Each row is where one point has got to under a steady rotation. How many steps took it there?
The counts run from 0 to 426.
[ 28  -4  -3   5  11  43  11  35  31  24  18 -18  15   7 -20   1   6  11
  39 -19  21 -28 -18 -20   5  20   0 -35 -14  13  -1   8 -25   9  23   2
  -5   9   6 -11 -26  11   4  -1  -2  27  34  16   4  27   4  -7  22 -41
 -10 -29  21]
257
[  3  -5 -13   7 -14 -21   2 -14  22  -5  20 -38  -6  25 -48  42 -44  27
  17   7 -28 -38  10  14  27 -13  10  -1  27 -28  18   1 -11   1  11  11
  -8 -18  -9  16   4 -21  20  13 -33   3  -1 -14 -14 -26   4   4 -25 -41
  -4 -29 -30]
342
[-18  -5  -1   5  11   9 -15  -4 -35  11  23 -26  19 -22 -17 -13 -24  24
  17  -1   8  22  24  -5  -2  19  13  25   2 -12  12 -12  30 -21  47   2
  -8   2  -3  -3  -3 -40 -16   0 -12  38   0  48  -5 -13  39  -6  28   6
   0  21   2]
227
[  6  32  32  -2  11  24  22   7 -15  14  34  -2 -14  -2 -26  -3  20  -8
  23 -12  -4  -2  -7 -15 -18   1 -30 -27 -13  15  35  -5 -27  -2  20  -7
  12  30   1  30 -12 -19  22 -17 -28  38  10  -2  30  18  21  15  10 -32
  29  -4   4]
99
[ -9  26  -6  27  17  40  16  -5 -11  -5  26  25  -6 -20 -13 -30   4 -26
  12 -19  10  14  12 -10 -40 -13  -3  -7 -19  20  -6  34  11  -1  36  -6
 -12   9  -8  11  21  21 -14  32  19  26  33  22   3  18  15 -20 -19 -19
  18   2 -10]
194
[  0 -59  -3  26  29  27 -32  17  10 -20   4   1  40 -13 -28   9   5  31
  16   2  21   1  -4 -17  -7  23  -2  -9  12  15  -3  29  -2  -5  37  -1
 -18  18  39 -17  -2   3 -21  41   3  -3  20  38  -1  13  -1 -18 -12   1
 -24   4  10]
48
[ -4  -9  28 -12  13  -8  28  -2  13  12  27  -1  -5 -16 -15  25   0 -28
  11   2   3   4  13 -19 -12  -8 -31 -23  -6  19  22  21 -41 -22  -2 -50
  -3  12 -10  50 -19 -36   8 -12 -24   0 -14   9 -21 -12  -5  14 -27  12
   2 -15  18]
112
[ 10   9  23  16  41  29  22   9  -2  -8   9 -23   3   2  21 -46  12 -17
  19 -21  24  10  28 -13  29   0   5 -16  -8   5  21  21  -9  14  27 -29
  12   3 -20   0  16  19 -15 -30  21  21  31  -6 -28  29  -5   5  39 -39
   6 -11  -4]
11
[-40  18 -17  -4   2  12 -36  -4 -13 -17  -7  -4  22 -28 -18  10 -11  35
 -12  14 -19 -19  24  14 -19   0  11 -14  39   4   8 -26  22  18  -9  47
   7 -17   9  -9  -8 -13 -13  10 -28  28 -11  -4  16  -8  14 -15   5  11
  11  40 -32]
72
[  1  29  10 -26  -5  15  20  56  10  49  -3  17  27   4  -4 -24  22  24
  27  -8   3  -3  22 -37  -2 -16  -7 -13  26   5  -3  -9   1  -2  -6 -24
  -9  -8 -14   1  -4  15  -9   0   9  38  30 -28  26  44  -1  21   3 -10
 -28 -18   8]
374
[  2  -3  52  13  44  32   5  15   4  11   8   7 -10 -24   9 -17  10  -5
  19 -18   4  51  -1 -31  18  11   9 -17 -14  14   7  14 -34   6  27  -8
  15   1  28  11   7 -11   1   3  -3 -13  19  10 -25  37   9  14  17 -20
  25  -6  32]
15
[-30  -2  20 -12  16 -32 -13  -9  21  17  12 -27   5  -3  17  13  37 -37
  -9  12  10  -1   7 -22 -21 -17  24   8   0  17  15   6 -33   7 -13 -29
 -16   1 -30  57 -23 -40  -1 -18 -28  12  -9 -25 -17 -14  -5  14  -1 -19
   7 -16  -7]
404
[-53  -4  23  35  14  12 -25  -3   3  -4  25 -22 -15  -2   7   5   3 -14
  13  -2 -20  55 -16   6 -17 -12  12 -16 -11  -2  -6  -9 -10  26  16  30
   9  13  22 -19  -4 -30  15  38   4  14  -2   6 -36   9  -1  19   8 -25
  28  15 -10]
418
[  9 -16  -6  -1  15  39  -2  10  10   0 -30 -12  25  -8  -3  -1  20  12
   4 -16  19 -10  -1 -33   1  33  35  19  -2   0  -9  30  10   4  15   9
 -19   6  21   4 -30 -17 -35  -8 -23   4  30  28  16  22  37 -32  24 -35
  16 -10   8]
161
[ -9  16  -6 -11  11  38   9   0 -17   6 -17  -2  15 -26 -24 -21  38  -2
 -17  -5  17 -24  15 -13 -34   3  25  -5   8   4  11  18 -10   9  37 -12
 -41  16   3  31  -6   4   1 -17 -24  33  20 -29  15   9  25 -16 -16 -20
  21   9 -22]
182
[-20 -23  23   6  42   2 -21  11 -12 -10  20  11  15 -52 -19  -4 -16  19
  13  -3   4  28  23 -29  -1  15 -14   5  -6  22  14   8  -8 -39  24  -9
  22  -7  12  -2  18 -20 -32  24  -5  -7  -5  48 -10   9  37   6  13  24
  -8   3  31]
223
[-52  17  17  10  23   0 -19 -17  13  -8  11   8 -14 -21  55   1  -2 -13
   5 -12  -4  39  11  -3   3  -6  15 -12  -1  12  -5   3   1  31 -36  30
  23 -15 -14   3 -22 -10 -32  18  17  -2 -10  10 -29  25  -1   1  15  -8
  30   9   3]
397
[  0  44 -18 -26  -6 -18  18  22  27  15  -1  17 -15  -3 -10 -11  12 -25
  14 -19  -4 -28  11  -2 -32 -37 -14   8 -16  14 -12 -10 -10  -5 -22 -13
 -19 -26 -41  37 -17 -23  -9   1  -2  21  25  -2   8   7  20   4  -7 -46
  14   5 -21]
83
[-12   2   0  15   8 -28  11  15  37   0   1  -9 -41   9  12  14  -3 -20
  29 -13  -9  39  -7   0  22 -21   5  -7 -11 -17 -15  -2  -9   6 -18 -26
 -11 -18 -12  13 -28 -48   4   6  -4 -29 -14   0 -59   1 -10   7  -6 -40
  28   0 -12]
17
[-13  33 -16 -32 -23 -21  19  34  31  29  -2  17  13  23  13   9   0   9
  32  -7 -12 -14  22  -8   3 -41  -8 -14  34   3 -16 -19  12  15 -37 -25
 -10 -34 -48  13 -15   1 -15   3  12  10  14 -27  -3  17 -19  10 -18  -6
 -24 -12  -7]
375
[-47   2 -16  -7 -19 -34  -2  -5   4   8 -17   1   2  17  17   0  33 -18
   5  20  -4  17  18   2 -38 -19  19   5  24   0  -5   5  26  19 -22 -22
 -28   1 -40  24 -32 -31  -9   7 -15   8 -15 -10   0 -25 -19 -12 -33  -2
   7  26 -28]
292
[ 19  -1  48  -7   7 -16  12 -11  29 -12  18   3  -4 -18 -25  17 -10  -9
 -11 -29 -31 -20   0 -15   5 -31  -6  11 -14  -1   1  -3 -51 -18 -12 -37
 -10 -27  28  44   4 -29 -17   2 -27 -26   6  -1 -24   5  30  18 -31 -12
  14 -10  -2]
333
[-23   7 -24  22  40   4 -18  -1 -10 -25  12   3  -5 -56 -21  24 -16  16
   1   2  11 -13  37  16  -1   9 -13 -51   2  28  37  -3 -26  13  -4  33
  30 -16  -7   5  -2 -23  -6   4 -18   7 -21  -3 -13  -2   4  -5   7   2
  11  31 -18]
93
[ 14  23  13 -39 -27  30  17  -4  15  32  12   3  14  33  -3  -7   7   2
  40 -17 -12 -27   3 -29  -6  -4  -6  -9   5   3  -7  14  21  -7  -5 -16
  -9   6 -25  20 -33   9 -22  -4 -12  42  33  30  38  27  14 -12  -7 -11
  -2 -26  26]
370
[-27   1  10   8  -6  42 -10  -6  -1  14  38  -7   9 -26  -9  -7 -35  25
   3 -29 -14  15 -15  -5 -11  -3 -11 -27  -4   1 -13   3  -9 -20  33  17
  -3  -8  26 -12  -5  19 -17  40   2  15  26  46  -9  14  35 -22 -22  16
  10  -3  23]
352
[-23  -4  -3  -7 -28  -4 -40 -13  27  -6  -2 -23  11  14  -2  24  15   2
   8   0  -6 -16 -20   4 -24 -11  26 -13  10  -2 -11 -34   8  36 -33  26
  -9 -13  13   2 -51 -46 -10  -2 -45  22  -6   2  -6 -10  -2 -20  -3 -37
  18  23 -22]
163
[-49  -6  12  17  10   8 -11  -9 -17   7  45 -38   7   3  -7   0 -24  23
  13  18 -13  43  12  14  -5   4   0 -36  29 -11  29 -13  18  11  37  16
  15  16  -3 -14 -13 -19  25  -2 -20  37 -21  12 -26 -25 -15   6  -8  12
  15  15  -9]
118
[-39  14  15  20  -2 -26 -20 -29   8 -30  19   6 -10  12  20  -1   7 -27
  29   3 -14  22  15  -2 -15 -41   5   8 -12  13 -12  -8  33  16 -29  16
  12 -11 -19  -3  -9 -22 -30  41  10   4  -6  17 -19  -5  -5 -14  -5 -32
  22  16 -18]
305
[-10  10   9   4  35  -2  10  10 -20  -4  -2   2  22 -18   2 -53  27 -12
 -12  -6  13  19  36 -20 -31  -7  26  46  -9   6  12   8   6  -7  31 -45
 -23  -6  -2  17  25 -10 -29   4  13  23  21 -10 -11   7  29  12  28 -14
   3  21 -27]
311
[-25  -5   7  21   3   6   9 -30  -9 -17  45 -24   7  13  15   3 -45  13
  19  -3 -16  25  35   7  31  -7  -2 -34  19 -17  20  14  21  22  10  12
  21  -4 -25 -28  11  -2  -8   9  24  18  -6  11 -42  -6 -30   5   3   3
  -8 -11 -15]
122
[-38  13  11  12  31  26 -28 -18 -30   4  14 -39  -2 -11  18 -21   6   5
   7  10   7  31  26  -7   6  15  31  -9  -3 -11  23   4  24   9  39  18
  22  10 -15  -1  -2 -18  -1 -14 -30  44   4   6  -3   2  16 -18  39 -22
  32   4   6]
6
[-16 -27  28  22  38  37 -18  -9 -16 -27  14 -39  31 -23 -11 -21  -1  17
  -4  -7  23  28   9  -5  17  19  22 -21  21  -6  15   6 -17  22  49   1
  -7  14  39 -20   4  -8   1 -18 -17  15  -3   3 -43   3 -19  -5   4  13
  11  14 -10]
27
[-48  -3 -13  13  28  26  21  -6 -12  -4  30  -5 -14 -49  19 -15 -34   0
  -1 -26   9  39  18  16  -4   4 -14 -28 -10  -2   3  15  -2  -2  27 -14
  -1   1 -11   1  -7  -9  -8   1   8   2 -16  28 -51  -4   8  -3   1  34
  17  23   0]
110
[-22   3   0  11 -12 -21  23   5  25   0  15 -27 -19  16  -2  -2   8 -20
   9  -2 -22  12   6   4 -11 -39  26  13  -9 -19 -14   6 -12  13  -6 -26
 -25  -4 -22  23   4 -27  11  16  14   7  12 -28 -59 -13 -11  14 -15 -35
  -1 -11 -41]
421
[-41 -10 -13 -22  -6   7  17  -9  39   6   8 -16  17 -11  17  27 -11 -11
 -24 -14  -7 -12  -2   5   4 -30  13 -42  25   4 -13  -4 -27  29 -42 -15
 -21 -16   0  12 -35  -2 -11  -2 -11 -14  -1 -17 -31  -2  -9 -11 -36  19
  -7  -1  -5]
267
[-40  -5 -11  16  36  30 -28   6  10 -11  -4  10   7 -58  -2   2  16  -8
 -23  -7  14  15 -10 -17 -37   2  19 -25 -10  28 -11  14 -27  -1  19  17
  -5  -3  27   0  -5   4 -12  41  -7 -11  25  11  -3   6  32 -32 -11 -14
  19   6   7]
177
[  4 -18  49  -4   3  35 -19  10   5 -11   8 -19  28  15  11 -12   9  24
  14 -16   9  11 -12 -30   1  18  -4  -2  15  -2   1  -9  13  14  14  12
  11  12  45 -27 -23  -8 -28  -2  -8  24  20  42   2  20  11   0  31   0
   1   9  33]
144
[ 38 -43  12  -4   3  20   7   6  20 -10  -5   3  26  21 -33  14  13  14
  37   4   5 -33  -6 -29  -8  10  -1   9  18   7  -2  32   6   2  13 -27
 -30  12  13   9 -13 -14 -27  16 -12   7  23  24  14   4   5  -5 -29 -29
 -30 -26  -1]
49
[  0  -6 -17  24  49  30  11  13 -18 -17   9  14  -7 -59 -21   3   0   4
  15  -2  27 -24  32 -11   2  21 -13 -41  -9  33  37  26 -20  -7  25   9
  20   1 -15   2  13  -4  -8 -11  -3   9  14  16  14  17  17  -7  15  -7
   4   2  -4]
94
